Each path below is one point turned by a fixed rotation once a step. After each direction that follows a path, write how fast that rotation turns it, in degrees per step (0 if it stays still).
Each turn is a multiple of 5 degrees from 10 to 175, or 0.
Each row of a path follows its step; steps can be skipped.

step 0: [ 22 -40   3   4   7   8  -4   0   7  -9 -37 -11 -10  -2  -7  23  -1 -12
 -36   7  -6 -13   7 -37  21  25   3   4   5  21  15  29 -26 -15 -22 -11
  19   6  20  14   7  -4  20   3  17]
step 1: [ 12  -9 -15  21  12 -29 -36 -17  11   0 -11   1  21  -9   6   8 -23  15
   4 -25 -15  -8 -12  27  -5  -9  38 -34   1  -2  -3   1  24 -26 -27 -32
  10 -24  -2   7  -3 -11   4  -9   6]
step 2: [  5 -14  12 -31  18  14  29 -18  11 -14  13 -19 -11  -8  -1 -27   5  34
 -10 -26  10 -10  10   5 -15   2   8 -23  11 -19  12 -29   0  41   3 -17
   2 -20  -9  23  -7  -4 -23 -25  -3]
step 3: [-26  -1  36  11  12   5 -19 -40   3  -5   7 -16   2  16  11 -25  15 -22
  15  -2 -14  -2   3 -16   4   0  -5   6  16 -29  -5   3 -26  20  15  -3
 -14  14  26   1  21 -20  25   5  40]
step 4: [-15   7   4 -28 -10   6 -15  -1  10 -10  45  19  29  15  17  17 -35   1
  18  14  10  46 -17  17  11 -11   3   6  -4  -1  16  -9   2 -21  15 -14
  18   1   4 -19  18  -1 -17  11  20]
step 5: [ 14 -24  -1 -13 -21  27   6  13   6 -29  20   6   7  12 -23  14 -24  -6
 -23  -6  16 -36  17 -19   1   4  10   4  14  -1  -9  -5 -26  15   3   9
  19  24 -23 -10   9  38  -6  31 -16]
step 6: [ -8  14  -6  11 -19 -23 -25   6   2 -29 -16  -7  13  28  18  17  28 -14
   4 -12  -9 -11   3  -4   3  -8   2  -8  25   7 -41  22  38   4 -33  10
   2   6   2  26  21  -6   5  24 -11]
step 8: [ 14 -21 -26  22  -6   2  -9 -20  -3  -9 -17  -5  -7 -34  -1  -8  12 -16
 -10   7  -8 -19  -7 -36 -19  -3  18  -2  11   7  37  -7  -9  24  31  -2
 -18  32  -5 -12  26  -6  11 -31  11]
step 9: [ -4  -3 -36  -1   6 -16 -14   1  20 -18  13   5  15  35  19  -4   9   7
   6   4 -23  32  -2  27   7 -23   9  15 -14  -1  11  16  -4  20 -10 -41
 -18   5   0 -11 -11  -7  33 -34  -9]
step 11: [  2  11  42   7 -17  -9 -19 -11 -28 -12   4  -9 -33   0   3 -23   6 -25
 -37  -2   5  27   2 -26  -1  -2   8 -10  12  35  -3   3  -2   0 -29 -10
  14  24  17   7   9  20  12  13  19]
[ -5   9   2 -10   0  -3   5   0 -14  -2  -4  -6  -4   2  -3  -5   7  -4
   8  -8   1  -2   3   5   9   6  -5 -10   7  -2  -1  -2   3   2  -6   2
  -4   8   4  -2  -2  -2  -4  -2   4]
90
[ -2   2   0  -2   2  -5   2   7   7  10  -8   6   4   0   0   1   0   4
   4  -5   1   2  13   3  -1  -7   0  -1   1   3   6 -10   0  -4   7 -10
  -1   7  -4   7  -2   6  -9   7   6]
130
[ -1 -14  -4   1   6  -7   7   1   1   2 -13  -5   0  -3   5  12   2  -7
   0  -1  -2  -6  -5   2   1   1   1  -4   2   8  -2  -3   2   0  -6   5
   1  -6 -11   0   6  -4  -3  -4   0]
55
[  8  -9   8   0   1   3   1  -6 -11  -4  -6  12   1   6  -4  -4   2   6
  10 -11   4   8  -2   3  -7  -2   3   5  -1   5   4   2  -3   2  -2  -1
  -5  -7  -2   0   3   1   4   1   4]
45
[  2   5 -11   1   8  -7  -1 -15   1   4   2  -5   3   0  -6  -2   6   3
  -2   1  -1   5   7  -1  -9   4  -6  -2   4   0   0  -5  -2   4   7   0
  -5  -9   4  -8   9  -4  -6   0  -4]
65
[ -2   8  -2   4  -4  -6  -7  -3  -3  -8   2  -2  -2   5   7  -4   0   5
   3   0   5  -1  -4   0   9   6  -8   1  -6  10   1  -4   1  -2   6  -9
   4  -8 -15   3  -2  -4   2   1   0]
140
